Some points, each followed by its number:
[-0.4 -0.8 -1.2 -1.3 -0.9 -0.6 -0.8  0.2 -0.4 -0.5 -0.8 -0.3  0.8  1.
  1.   1.2 -0.6 -0.5 -0.2 -1.8  0.6  0.7  0.9  1. ] 0
[ 0.9 -0.7 -0.6 -1.  -0.5  0.7 -0.8  1.4 -0.6 -0.9 -0.3  1.5 -0.3  2.1
  1.6  1.1 -0.2 -0.2 -1.2 -0.8 -0.2  2.6  1.5 -0.5] 1
[ 0.9  3.7 -5.   0.3 -1.3  0.8 -0.7 -0.4  0.  -0.6 -1.8 -1.8  2.1  2.4
  0.7 -1.7  2.6 -1.3 -1.4 -1.3  1.2 -1.8 -0.5 -0.8] 2
[-1.1  1.1 -1.   1.4 -1.4 -0.5  1.1 -1.  -1.4  0.2 -0.5 -0.4  0.4 -1.5
 -2.3 -0.7  0.2 -0.3 -0.1 -1.  -0.8 -1.4 -0.1  0.6] 3
[ 0.3  2.7 -0.5  1.  -1.9  0.1  1.4 -0.7 -2.6  0.8 -1.1 -0.5  0.5 -2.2
 -4.  -1.2 -0.6 -0.8 -1.4 -1.5 -1.  -3.  -0.2  1. ] 4
[-0.4  0.2  0.4  0.2  2.   0.3  0.6 -0.1  1.9 -0.7  0.   0.4  0.2  0.5
  1.9 -0.6  0.3  1.3  2.   1.1  1.   1.   0.8  0.5] 5
[-1.7 -0.2  0.4  0.1 -0.4 -1.5 -0.1  0.7  0.3  0.1 -1.1 -1.6  0.8 -0.2
  1.1  0.4  0.5 -0.8  0.5  0.5  0.4  0.5 -0.4 -0.6] 6
[ 0.5 -0.5  0.6 -2.1 -0.6  0.5 -1.3  1.  -0.6  0.3  0.2  0.9 -2.2 -0.6
 -0.1  0.9 -1.5  0.1 -1.6 -1.3 -0.1 -0.2  0.3 -0.2] 7
[ 1.2 -0.3 -0.5  0.3  1.6  0.1  0.7 -0.5  0.5 -0.9  1.2  0.1  0.7  0.8
  0.7 -1.  -0.3  0.1  0.1 -0.8  0.8 -1.2  0.5 -0.8] 8
[-0.5  0.   0.5  0.2  2.   0.2  0.6  0.1  1.8 -0.8  0.1  0.5  0.2  0.4
  1.9 -0.6  0.3  1.3  1.9  1.1  0.9  1.1  0.8  0.5] 9
[ 0.5  1.1 -1.   1.7  0.5  0.2  1.2 -1.5 -0.9  1.  -0.1  0.3 -0.8 -0.4
 -1.1 -1.5  0.3  0.2  0.3 -0.1 -0.1  0.5  0.6 -1.3] 10
[ 0.1 -0.9  1.9  1.6 -0.6 -2.1  1.2  1.6 -1.  -0.4 -0.9 -0.9  2.2  0.3
 -0.4 -1.   0.7  0.  -0.4  2.  -0.2  0.6 -0.5 -1.3] 11
[-0.6 -3.1  1.4 -0.7  0.7 -0.5 -0.9 -0.4  2.1  0.1  1.9 -1.  -0.4 -0.4
  0.8  2.  -0.2 -0.4  0.4  0.5  0.  -0.1 -1.2  0.3] 12
[ 0.9 -2.   2.9 -0.8  1.5 -1.  -0.1  1.5  0.9  0.3  0.5  0.4 -1.7 -0.6
  1.3  1.  -1.1  0.6 -1.2 -0.2  0.4  1.1  0.8 -1.9] 13
[-1.5 -0.2  0.8  0.2 -1.1 -0.9 -0.4 -0.5 -0.6  2.1 -1.  -1.3 -0.5 -1.7
 -1.3  0.9 -0.1 -0.9  0.5  0.6  0.1 -0.4 -1.7  0.7] 14
[ 1.1  0.1  1.6 -0.4  0.  -1.  -0.1  2.4 -0.4  0.6 -0.3  0.2 -1.2 -0.4
  0.5 -0.1 -0.8 -0.1 -1.4 -0.2 -0.1  0.7  0.8 -1.6] 15
[ 0.6  0.9 -0.7  0.2 -0.2  0.2  0.2 -1.3  0.8  0.1  0.3 -0.9  0.7 -0.1
 -0.2  0.1  0.6 -0.4  0.7  0.5  0.3 -0.4 -0.5  0.9] 16
[ 1.2  0.  -0.1  0.8  0.9 -0.7  0.8  0.8 -0.3 -0.8 -0.2 -0.5  1.2  1.3
  0.7 -1.6  0.5 -0.9 -0.6  0.3  0.  -0.3  0.8 -2.9] 17
[ 1.4  1.1 -0.8  0.9  0.7  0.7  0.1 -1.5  0.8  1.2  1.1 -1.  -1.4  0.2
 -0.9 -0.9  0.8 -0.6  0.8  0.6 -0.6 -1.9 -1.2 -0.8] 18
[-0.6  0.   2.1 -1.1  0.2 -0.6 -1.   1.6  0.4  1.  -0.4 -0.7 -1.7 -0.9
  1.5  0.   0.4  0.1 -0.1  1.2  0.   1.  -1.2 -2.1] 19
[-1.   1.5 -0.5  2.   1.3  0.4  1.9 -1.2  1.   1.5 -0.2  0.7 -1.8 -0.8
 -1.2 -0.4  1.   0.2  1.4  1.  -1.   1.   1.4 -0.3] 20
[-1.2 -0.5  1.   0.1  0.4 -0.1  0.4  0.3  1.9  0.5 -0.3 -0.1 -0.3  0.1
  0.9  2.3  0.9  0.2  1.5  1.9 -0.1  2.6  0.8  1.6] 21
[-0.2  0.9  0.   0.8 -0.3 -0.9  1.4  0.4 -0.2 -0.2 -0.9 -0.9  1.2 -0.5
 -0.6 -0.5  0.3 -0.5 -0.4  0.3  0.1 -0.2  0.4  0. ] 22
[-2.4 -1.   0.7  1.3 -0.9 -0.2 -0.1  0.4  0.  -0.2 -0.7 -0.7  1.2 -0.7
  0.3  0.1  1.9  0.1  1.3  2.3 -0.1  0.4 -2.3  0.6] 23
[-0.3 -2.3  0.6  0.5  0.6 -0.4 -0.3 -1.3 -0.6  0.8  1.2  0.9 -1.5 -0.7
  0.1  0.3 -1.3  1.1  1.1 -0.5  0.   1.2  0.2 -0.8] 24
[-2.4  0.7 -0.2  0.6 -0.8  0.5  0.3 -1.6 -0.2  1.1  0.3 -1.1 -0.4 -2.
 -2.   0.2  0.7 -1.1  1.2  0.8 -0.9 -1.9 -2.3  1.4] 25
[ 1.3 -0.7  2.2 -1.7 -2.7 -1.5 -1.5  2.8 -2.4  0.2 -2.1 -0.8  1.7 -0.3
 -0.3 -0.2 -0.4 -0.4 -2.3  0.3  0.6 -1.2 -2.3  0.2] 26
[-1.6 -1.9  1.6  1.   1.2 -1.7  1.2 -0.3  1.4  0.1  0.2 -1.3  0.5 -0.7
  0.5  0.9 -0.2 -0.3  1.4  1.3  0.4  1.1  0.4 -0.2] 27
[ 1.  -2.3  1.3 -1.   1.5  0.5 -0.5 -0.4  1.1 -0.3  1.7  0.9 -0.8  0.3
  0.9  1.  -1.3  0.7  0.8  0.3  0.1  1.2  0.5  0.3] 28
[ 0.5 -0.6  0.6 -2.1 -0.6  0.4 -1.3  1.  -0.5  0.3  0.3  0.9 -2.1 -0.5
 -0.1  1.  -1.5  0.1 -1.6 -1.4 -0.3 -0.2  0.3 -0.2] 29
[-0.1  0.5  0.   0.7 -0.5 -1.   1.1  0.3 -0.2 -0.1 -1.  -0.6  0.8 -0.5
 -0.6  0.2 -0.2 -0.5 -0.3 -0.5 -0.1  0.2  1.1  0.1] 30
[-1.5  1.5  0.6  0.8  1.  -0.9  1.2 -0.6  1.2  0.9 -0.5 -2.1  0.3 -1.7
 -0.9 -0.9  0.9 -0.8  0.7  1.1  0.6 -2.5 -1.  -0.2] 31
[ 0.9  1.6 -0.2  1.1 -0.1 -0.9  1.1 -0.5  0.   1.  -0.5 -0.7  1.1 -1.
 -1.4 -0.1 -0.2 -0.1 -0.1 -0.5  0.5 -1.   0.1  1.6] 32
[-0.7  0.7 -0.8  0.6 -2.4  0.   0.  -0.2 -1.7  0.7 -1.3 -0.1  0.  -0.9
 -1.9  0.8  0.  -0.7 -0.6 -1.  -1.   0.1 -0.1  1.2] 33
[-0.5 -1.   0.2 -0.5  1.   0.8 -1.4 -0.1  1.8  0.4  0.1  0.1 -0.9  1.
  1.9  0.4  1.4  0.1  0.7  1.5  0.4  0.6 -1.3 -0.9] 34
[ 1.   0.6  0.6 -0.7 -0.5 -0.1 -0.3 -0.1 -1.2  0.9  0.3  0.7 -1.5 -1.
 -0.8 -0.4 -0.9  0.7 -0.3 -0.5 -0.4  0.2 -0.4 -0.3] 35
[-0.1 -0.9 -0.7  1.3  0.8 -1.   1.7 -1.4  1.1 -0.8  1.5 -0.6  1.3  0.1
 -0.3 -0.1 -0.2 -0.1  2.3  0.2 -0.5  0.4  1.6  0.9] 36
[ 0.2 -0.6  1.   0.5  0.  -1.7  0.9 -0.1 -0.6 -1.2 -0.5 -0.8  2.1 -0.1
  0.2 -1.2 -0.6  0.5  0.3  0.4  1.1 -0.5  0.1 -0.1] 37
[-0.8 -2.8  3.4 -1.2 -0.1 -0.6 -0.5  1.6 -1.4  0.3 -0.2  1.5 -0.8 -0.5
  1.   1.4 -1.7  1.1  0.5  1.2 -0.1  3.4 -0.1  0.2] 38
[ 0.1  1.8 -1.8 -0.7 -0.3  0.2  0.  -1.   0.3 -1.1 -0.7 -0.1  1.2  0.3
  0.8 -0.4  0.   1.4  0.4 -0.9  1.9 -0.8  0.1  2.5] 39
[ 0.4 -0.7  0.4 -0.9 -1.4 -0.1 -0.2  1.3 -0.9 -0.9 -0.2 -0.4  1.8  0.3
 -0.7  0.5 -0.6 -1.  -0.9 -0.4 -0.7 -0.8 -0.2  1.4] 40
[ 1.   0.4  1.1 -0.2 -0.2 -0.3  0.4  0.8 -1.4  0.4 -0.4  0.9 -0.9 -0.3
 -0.2 -0.4 -0.4  0.4 -1.4 -0.4 -0.3  1.2  0.6 -1.5] 41
[ 0.9  0.9 -1.3 -1.7 -1.9  1.3 -1.4  0.1 -2.9 -0.5 -0.4  1.4  0.6  0.8
 -0.3 -0.4 -0.8 -0.3 -1.2 -1.1 -0.1  0.4 -0.4  0.6] 42
[ 1.   1.3 -2.   1.5  1.1  1.1  1.4 -1.6  0.9 -0.3  0.9  0.6 -0.9 -0.3
 -0.9 -1.2  0.5  0.3  0.  -1.1 -0.7 -1.2  1.5 -0.5] 43
[-1.2 -1.8  1.6  1.1  0.4 -0.1  1.1  0.3 -1.   0.7  0.4  1.1 -1.6 -0.9
 -0.7  0.7 -0.6  0.5  0.8  0.8 -1.3  2.8  0.9 -0.4] 44
[-0.4  1.4 -0.4  1.1 -1.9 -0.2  0.6 -0.7 -1.7  0.8 -0.5 -0.3  0.4 -1.7
 -3.  -0.7  0.3  0.1 -0.7 -0.5 -0.7 -2.5 -1.3  1.1] 45
[ 0.7  0.4  1.9 -0.7  0.9 -1.6  0.3  1.   1.8  0.3 -0.5 -1.6  1.  -1.1
  1.1  0.1  0.1 -0.3 -0.7  0.8  1.6 -1.  -0.7 -0.5] 46
[ 0.3  1.3 -1.4 -0.4 -0.3  1.6 -0.6  0.2  0.4 -0.3 -0.2  1.  -0.5  0.9
  0.1 -0.2  1.2 -0.3 -0.9 -0.2 -0.5 -0.3  0.2 -0.2] 47
[ 0.3  2.8 -0.6  1.  -1.9  0.   1.4 -0.7 -2.7  0.7 -1.1 -0.5  0.6 -2.1
 -4.  -1.1 -0.6 -0.7 -1.5 -1.6 -0.9 -3.1 -0.1  1. ] 48
[-2.   1.  -1.1  1.  -0.6  0.9  0.4 -1.2  0.2  1.2  0.1 -0.7  0.2 -0.5
 -2.1  0.8  1.5 -1.5  1.4  1.5 -1.8 -0.7 -1.1  1.3] 49
[-1.2 -0.8 -0.3 -0.6  1.6  1.2 -0.5 -0.1  2.  -1.5  1.3  0.5 -0.3  1.3
  2.3  0.8  0.4  0.   0.8  0.7 -0.1  1.4  0.2 -0.1] 50
[-1.7 -2.   1.6  1.1  1.3 -1.8  1.2 -0.5  1.5  0.2  0.4 -1.2  0.4 -0.7
  0.5  0.9 -0.3 -0.3  1.6  1.4  0.4  1.   0.3 -0.2] 51
[-0.4  1.3  0.5  0.2  0.5 -0.5  0.6  0.6  0.2  0.9 -0.3 -0.8 -1.  -1.3
 -1.1 -1.   0.5 -1.3 -1.5  0.2 -0.4 -2.3 -0.6 -2.3] 52
New points follow, each followed by the numbers of its five nearest points above, nearest first.
[ 0.4  1.2 -1.3 -0.4 -0.3  1.6 -0.6  0.4  0.3 -0.3 -0.3  1.  -0.4  1.
  0.2 -0.2  1.  -0.2 -1.  -0.1 -0.4 -0.2  0.1 -0.3] >> 47 16 42 41 35
[-0.8 -1.2  1.3  0.6  2.   0.5  0.1 -0.6  1.5  0.9  1.2  0.  -1.5 -0.4
  0.4 -0.1  0.7  0.4  0.9  1.6  0.1  0.5 -0.8 -1.1] >> 34 51 27 24 9
[-0.3 -2.5  0.5  0.5  0.5 -0.4 -0.4 -1.2 -0.6  0.7  1.1  0.9 -1.5 -0.4
  0.2  0.2 -1.4  1.   1.1 -0.4  0.1  1.3  0.1 -0.8] >> 24 28 44 35 41
[ 1.6 -0.5 -0.2 -1.   1.   0.1 -0.6  0.8  1.  -0.6  0.2  0.4 -0.3  2.5
  2.2  0.6 -0.4  0.1 -0.8 -0.1  0.8  2.2  1.3 -1.2] >> 1 50 28 34 0
[-0.3 -1.1 -0.5  0.3 -0.8  0.  -0.3  0.6  0.9 -1.1  0.1  0.6 -0.3  0.1
  0.   2.3 -1.5  1.  -0.5 -2.1 -0.5  1.4  2.2  1.8] >> 0 1 30 29 7
[-0.7  2.  -1.1 -0.8  0.8  1.  -0.2  0.4  1.9  1.  -1.   0.4 -1.6  0.2
  0.2  0.5  0.7 -0.2  0.  -0.2 -0.4 -0.3  0.9  0.2] >> 47 16 20 30 34
[ 0.2  1.2 -1.6 -1.1 -0.8  1.3 -1.2 -0.3 -0.3 -0.3  0.2  0.6 -0.7  0.9
  0.5 -0.6  0.6 -0.3 -0.2 -0.4 -0.5 -0.1 -0.7 -0.2] >> 47 42 16 35 0
[ 0.   0.9 -0.9 -0.2 -2.1  0.  -0.4  0.7 -1.   1.1 -1.3 -0.2  0.3 -0.1
 -1.5  1.1  0.5 -1.2 -1.2 -0.7 -1.1 -0.3 -0.2  1. ] >> 33 40 30 3 22
[ 0.   0.2  0.3 -0.2  0.3  0.   0.5  0.  -0.7  0.5  0.3  0.7 -0.8  0.4
  0.1  0.4 -0.5 -0.2 -0.4  0.  -0.3  2.1  1.  -1.2] >> 41 35 15 30 44
[ 1.1  1.4 -1.9  1.5  1.   1.2  1.3 -1.6  0.8 -0.2  0.8  0.6 -0.9 -0.3
 -1.1 -1.3  0.5  0.2 -0.1 -1.  -0.7 -1.3  1.3 -0.3] >> 43 10 18 8 47
[-0.5 -1.1  2.7 -0.7  0.3 -1.7 -0.1  1.9  0.7 -0.7 -0.8 -1.4  1.7 -0.3
  1.  -0.2 -0.2 -0.3 -0.5  1.4  1.1 -1.1 -1.  -0.4] >> 46 6 37 11 22
[ 0.  -0.9  1.8  1.6 -0.6 -2.1  1.   1.7 -1.  -0.4 -0.8 -0.9  2.2  0.1
 -0.3 -1.   0.8  0.  -0.4  2.  -0.2  0.5 -0.6 -1.3] >> 11 37 22 6 17
[-0.7 -1.2  1.4  0.6  2.1  0.5  0.2 -0.5  1.5  0.9  1.2  0.  -1.4 -0.3
  0.6 -0.1  0.7  0.4  0.9  1.8  0.2  0.7 -0.7 -1.2] >> 34 51 27 9 5
[ 0.2  0.5  0.3 -1.2 -0.2  1.7 -1.1  0.1 -0.1  0.1 -0.2  0.8 -0.9  0.4
  0.6  0.1  0.9  0.4 -0.2  0.7 -0.2  0.6 -1.3  0.4] >> 47 34 35 16 7
[ 0.1 -0.5  1.2  0.3  0.1 -1.8  0.9 -0.1 -0.9 -1.  -0.5 -0.9  2.3 -0.3
 -0.1 -1.1 -0.6  0.5  0.2  0.2  1.  -0.6  0.  -0.3] >> 37 22 30 11 6
[ 0.8 -0.6 -0.4 -1.7 -0.1  0.5 -1.1  2.1  0.  -0.8 -0.3  0.3  0.6  2.4
  1.8  0.9 -0.2 -1.5 -2.1 -0.7  0.2  0.8  0.6 -1.3] >> 1 0 47 15 40
[-0.4 -1.   2.6 -0.7  0.5 -1.8  0.   1.9  0.7 -0.8 -0.8 -1.4  1.8 -0.4
  1.1 -0.2  0.1 -0.2 -0.6  1.4  1.  -1.1 -1.  -0.6] >> 46 6 37 11 22
[ 0.6 -1.8  0.3  0.1  0.   0.7 -0.5  2.1 -0.5 -0.9  0.5  1.8  1.1  2.5
  1.5  0.7  0.2  0.2  0.5  1.1 -0.8  2.8  0.9  0.6] >> 1 50 28 21 9
[ 1.3 -0.9 -0.5 -1.2  0.   0.5 -0.7  0.5 -0.1 -0.9  1.1  1.5 -0.3  1.3
  0.5  1.2 -1.  -0.2 -0.8 -1.2 -1.   0.8  1.6 -0.2] >> 1 29 7 0 28
[ 1.5 -0.6  0.1 -1.   1.3  0.2 -0.5  0.8  1.1 -0.7  0.2  0.3 -0.2  2.4
  2.2  0.6 -0.2  0.  -0.8  0.   0.9  2.2  1.1 -1.3] >> 1 50 28 34 8
[-0.5 -1.  -0.1 -0.3  1.2  0.8 -1.3 -0.5  1.9  0.4  0.3  0.1 -0.8  1.1
  1.8  0.3  1.4  0.1  1.   1.4  0.5  0.5 -1.3 -0.7] >> 34 50 5 9 12
[-0.1  2.2 -0.9  0.3 -0.5 -0.8  0.6  0.3 -0.2  0.1 -1.5 -1.7  1.8 -0.2
 -0.1 -1.3  1.1 -0.7  0.1  0.1  0.7 -1.4 -0.6  0.1] >> 22 32 16 30 31
[-0.1  2.1 -0.8  0.2 -0.5 -1.   0.4  0.3  0.1  0.1 -1.6 -1.7  1.7  0.1
  0.  -1.4  1.  -0.7  0.2  0.3  0.9 -1.4 -0.8  0.1] >> 22 16 32 30 31
[-0.1  1.  -1.  -0.1 -2.2 -0.2 -0.4  0.8 -1.1  1.2 -1.4 -0.3  0.1 -0.2
 -1.6  1.   0.4 -1.2 -1.3 -0.8 -0.9 -0.4 -0.2  0.9] >> 33 30 40 3 45
[ 0.6 -0.3 -1.1 -1.2  1.8  0.8 -0.7  0.5  2.4 -1.5  0.5  0.3 -0.4  2.1
  3.1  0.   0.4  0.2 -0.4 -0.6  1.1  0.9  1.3 -1.1] >> 50 5 9 34 8
[ 1.1  1.5 -2.1  1.7  0.9  1.2  1.4 -1.5  0.8 -0.3  0.8  0.6 -1.  -0.3
 -1.1 -1.3  0.5  0.1  0.  -1.  -0.8 -1.3  1.4 -0.5] >> 43 10 18 8 47
[ 1.7 -0.2  1.6  0.4  0.8  0.4 -0.1 -1.4 -0.6  0.9  1.9 -0.4 -0.5 -0.8
 -1.4 -1.8  0.1  0.4  1.8  1.6 -0.5 -2.3 -2.3 -0.2] >> 18 16 35 25 31
[-0.3 -0.7  1.8 -1.2  0.3 -1.4  0.1  1.1  1.4  0.   0.  -1.2  0.9 -0.9
  1.   0.6 -0.6 -0.2 -0.1  0.8  1.1 -0.9 -0.8  0.8] >> 46 6 37 12 27
[-0.2 -2.3  0.6  0.6  0.6 -0.2 -0.3 -1.4 -0.4  0.9  1.2  0.9 -1.5 -0.5
  0.1  0.3 -1.3  1.   1.2 -0.4  0.1  1.1  0.1 -0.7] >> 24 28 44 35 12
[ 0.7  1.1 -1.1  0.3 -0.8  0.1  0.1  0.2 -2.2 -1.4 -0.5  0.3  1.4  1.
  0.2 -2.6  0.6 -0.2 -1.  -0.5 -0.1 -0.7 -0.5 -2. ] >> 17 22 47 42 8
[-1.6  2.   0.4  1.7  1.4  0.8  1.5 -1.1  0.   1.  -0.1  0.7 -1.5 -0.9
  0.3 -0.1  1.5  0.8  1.3  1.7  0.1  2.3  0.2 -0.6] >> 20 10 5 9 44
[-0.9  1.6  0.4  3.   1.8  0.6  2.2 -2.5  0.1  1.8  1.2  0.4 -1.4 -1.5
 -2.1 -0.6  1.3  0.2  1.9  2.2 -1.3  0.6 -0.2 -0.7] >> 20 10 49 18 43
[-0.7 -1.5 -0.4 -0.3  0.1  0.9 -1.8 -0.1  0.8 -0.3 -0.2  0.4  0.4  1.8
  1.9  0.7  1.2 -0.5  0.9  1.4 -0.2  1.3 -1.4 -0.7] >> 34 50 6 23 47
[-0.4 -0.6  0.5 -1.4 -0.3 -0.4 -1.1  0.5  0.5  0.6 -0.4 -0.8  0.5 -0.1
 -0.3  1.  -0.4 -0.7 -0.5 -0.1  0.4 -1.5 -1.   1. ] >> 40 14 16 6 0
[-2.1  1.2 -1.1  1.  -0.6  1.   0.4 -1.1  0.4  1.4 -0.1 -0.9  0.1 -0.6
 -2.2  0.8  1.6 -1.5  1.3  1.5 -1.7 -0.8 -1.2  1.3] >> 49 25 16 14 3
[-0.2 -0.7  1.9 -1.3  0.5 -1.3  0.1  1.1  1.3  0.   0.1 -1.2  1.  -1.1
  0.9  0.7 -0.5 -0.1  0.   0.6  1.1 -0.9 -0.6  0.8] >> 46 6 37 12 27
[ 1.2 -0.3 -0.5  0.3  1.4  0.1  0.5 -0.3  0.3 -0.8  1.1  0.1  0.7  0.9
  0.8 -1.1 -0.3  0.1 -0.1 -0.7  0.9 -1.1  0.4 -0.8] >> 8 17 37 16 43
[ 0.  -0.2  0.6 -1.1 -1.1 -0.2 -0.5 -0.1 -0.5  0.  -0.2 -0.3  0.8 -0.8
 -0.9  0.2 -0.6  0.  -0.1  0.   0.3 -1.5 -1.3  1.8] >> 40 16 14 32 35
[-1.4  2.2 -1.1 -1.6 -2.5  1.5 -0.8  0.8 -1.4  0.5 -1.8  0.4 -0.5 -0.3
 -1.2  1.6  0.4 -0.8 -1.2 -0.5 -1.   0.7  0.   2.1] >> 33 42 47 40 0
[ 0.4 -1.5  0.5 -1.  -1.2  1.1 -0.7  0.  -0.3 -1.9  1.3  0.2  1.5  0.4
 -0.1  0.4  0.1  0.  -0.4  0.4 -0.3 -0.7 -1.4  1.5] >> 40 16 0 47 37
[ 0.  -0.2  0.7 -1.  -1.1 -0.1 -0.5 -0.2 -0.5  0.1 -0.2 -0.4  0.8 -0.9
 -1.   0.2 -0.6  0.  -0.1  0.   0.3 -1.5 -1.4  1.9] >> 40 16 14 32 35
[-1.6  2.1  0.5  1.7  1.3  0.9  1.5 -0.9 -0.2  1.1 -0.2  0.7 -1.5 -0.9
  0.2 -0.2  1.4  0.8  1.2  1.7  0.1  2.2  0.2 -0.7] >> 20 10 44 5 9
[-1.4 -0.2  0.8  0.1 -1.  -0.8 -0.4 -0.6 -0.5  2.1 -1.  -1.3 -0.4 -1.6
 -1.3  0.9  0.  -0.9  0.6  0.6  0.  -0.6 -1.8  0.8] >> 14 25 33 6 49
[ 1.  -0.7 -0.5 -1.  -0.6  0.8 -0.9  1.6 -0.8 -0.8 -0.3  1.6 -0.3  2.
  1.5  1.2 -0.1 -0.1 -1.3 -1.  -0.3  2.7  1.5 -0.5] >> 1 0 41 47 29
[-0.6 -1.1  0.1 -0.6  1.2  0.8 -1.4 -0.2  1.9  0.4  0.3  0.1 -0.8  1.
  1.9  0.5  1.3  0.2  0.8  1.3  0.4  0.6 -1.2 -0.8] >> 34 50 9 5 12
[-0.7  2.  -1.  -0.7  0.8  0.9 -0.2  0.4  1.9  1.1 -1.   0.3 -1.5  0.
  0.2  0.5  0.7 -0.2 -0.1 -0.1 -0.4 -0.3  1.   0.1] >> 47 16 20 30 22
[-1.4  1.4  0.8  0.7  1.1 -0.9  1.2 -0.4  1.1  0.9 -0.6 -2.2  0.3 -1.8
 -0.8 -0.8  0.9 -0.8  0.5  1.   0.6 -2.5 -1.  -0.4] >> 31 52 22 46 25
[ 1.   0.2  1.6 -0.6  0.1 -0.9 -0.2  2.4 -0.4  0.6 -0.1  0.1 -1.1 -0.4
  0.5  0.  -0.6  0.  -1.5 -0.2 -0.3  0.5  0.8 -1.6] >> 15 41 13 19 35
[ 0.8 -2.3  1.3 -0.9  1.5  0.5 -0.4 -0.5  1.2 -0.4  1.8  0.9 -0.9  0.3
  0.9  1.2 -1.2  0.8  0.9  0.3 -0.1  1.2  0.5  0.4] >> 28 24 12 50 13
[ 0.8 -0.6 -0.4 -1.6  0.   0.4 -1.1  2.   0.  -0.8 -0.2  0.3  0.7  2.3
  1.8  0.9 -0.1 -1.5 -2.  -0.6  0.2  0.7  0.4 -1.2] >> 1 0 47 15 40
[ 1.1  0.1 -0.1  0.8  1.2 -0.7  1.   0.7 -0.1 -0.8 -0.1 -0.5  1.3  1.3
  0.7 -1.5  0.7 -0.9 -0.6  0.1  0.  -0.3  0.8 -2.8] >> 17 8 22 37 30
[ 0.9 -2.4  1.4 -0.9  1.5  0.4 -0.5 -0.4  1.1 -0.4  1.8  1.  -1.   0.4
  0.9  1.1 -1.4  0.7  0.9  0.3  0.1  1.3  0.5  0.3] >> 28 24 12 50 13
[ 0.3  1.1  0.   2.1  1.1  0.4  2.1 -0.6 -0.2 -1.1  0.9  0.7  0.6  0.1
 -0.5 -2.4  1.   0.5  0.7  1.4 -0.6  0.1  0.6 -1.1] >> 10 43 22 17 8
[-0.6  0.2  0.5 -0.4  0.7  1.3 -0.3 -0.7  0.3  0.6  0.6  1.1 -2.4 -1.
 -0.2  0.8 -0.1  0.8 -0.3 -0.4 -0.1  0.5  0.1  0.1] >> 35 7 24 29 47
[-0.1  0.5  0.   0.7 -0.5 -0.9  1.1  0.4 -0.2 -0.1 -1.1 -0.8  0.8 -0.3
 -0.6  0.2 -0.1 -0.4 -0.3 -0.6 -0.1  0.2  1.2  0.1] >> 30 22 32 6 37
[-0.2  1.1  0.7 -1.3 -0.2  0.5 -1.   1.6 -0.2  0.8 -0.5  0.1 -1.5 -0.1
  0.9  0.1  0.6 -0.1 -0.8  0.8 -0.1  0.6 -0.7 -1.5] >> 19 15 41 35 47
[-0.1  0.3 -0.2 -0.7  0.2  1.1 -0.3 -1.3 -0.5  0.1  0.8  1.6 -1.1 -0.4
 -0.1  0.  -0.6  1.2  0.  -0.3  0.4  0.7  0.   0.8] >> 35 24 47 16 7
[ 1.  -2.   3.  -0.7  1.5 -1.1 -0.1  1.6  0.9  0.4  0.2  0.4 -1.9 -0.6
  1.4  0.8 -1.3  0.6 -1.4 -0.1  0.7  1.3  1.  -2.1] >> 13 15 19 28 41
[-0.1  0.5 -1.5 -1.1 -0.4  0.8 -1.   0.6 -0.3 -0.9  0.3  0.2  0.   0.7
  0.5 -1.1  0.5 -0.8 -1.5 -1.  -0.3 -1.6 -0.5 -1.4] >> 47 8 42 17 52
[ 1.  -2.1  2.9 -0.7  1.3 -1.  -0.2  1.7  0.9  0.3  0.2  0.4 -1.8 -0.5
  1.5  0.8 -1.2  0.5 -1.4  0.   0.6  1.4  0.8 -2. ] >> 13 15 19 28 41
[ 0.   1.1 -0.7 -0.6 -0.1  2.2 -0.9 -1.1  0.6  0.9  0.3  1.  -1.8 -0.5
 -0.8  0.   0.8  0.5  0.2  0.4 -0.6 -0.6 -1.   0.8] >> 47 16 35 18 49
[-0.5  0.7 -0.9 -0.6 -1.6  0.8  0.  -0.5 -1.1  0.2 -0.7  0.3  0.1 -0.2
 -1.2  1.2  0.1 -0.5 -0.1 -0.6 -0.5  0.4  0.2  2.2] >> 33 40 30 16 0
[-1.7 -0.2  0.4  0.  -0.3 -1.4  0.   0.6  0.2  0.1 -0.9 -1.6  0.8 -0.3
  0.9  0.5  0.6 -0.7  0.5  0.4  0.2  0.5 -0.4 -0.5] >> 6 22 30 27 23
[-1.3 -1.8  1.7  1.   0.3 -0.1  1.   0.4 -1.2  0.8  0.3  1.1 -1.7 -1.
 -0.8  0.8 -0.7  0.5  0.6  0.7 -1.4  2.8  0.8 -0.4] >> 44 24 38 41 35
[-0.5  1.9 -1.1 -0.7  0.7  0.9 -0.2  0.4  1.9  1.  -1.   0.3 -1.5  0.2
  0.2  0.4  0.6 -0.2  0.  -0.2 -0.3 -0.3  0.9  0.1] >> 47 16 30 20 43
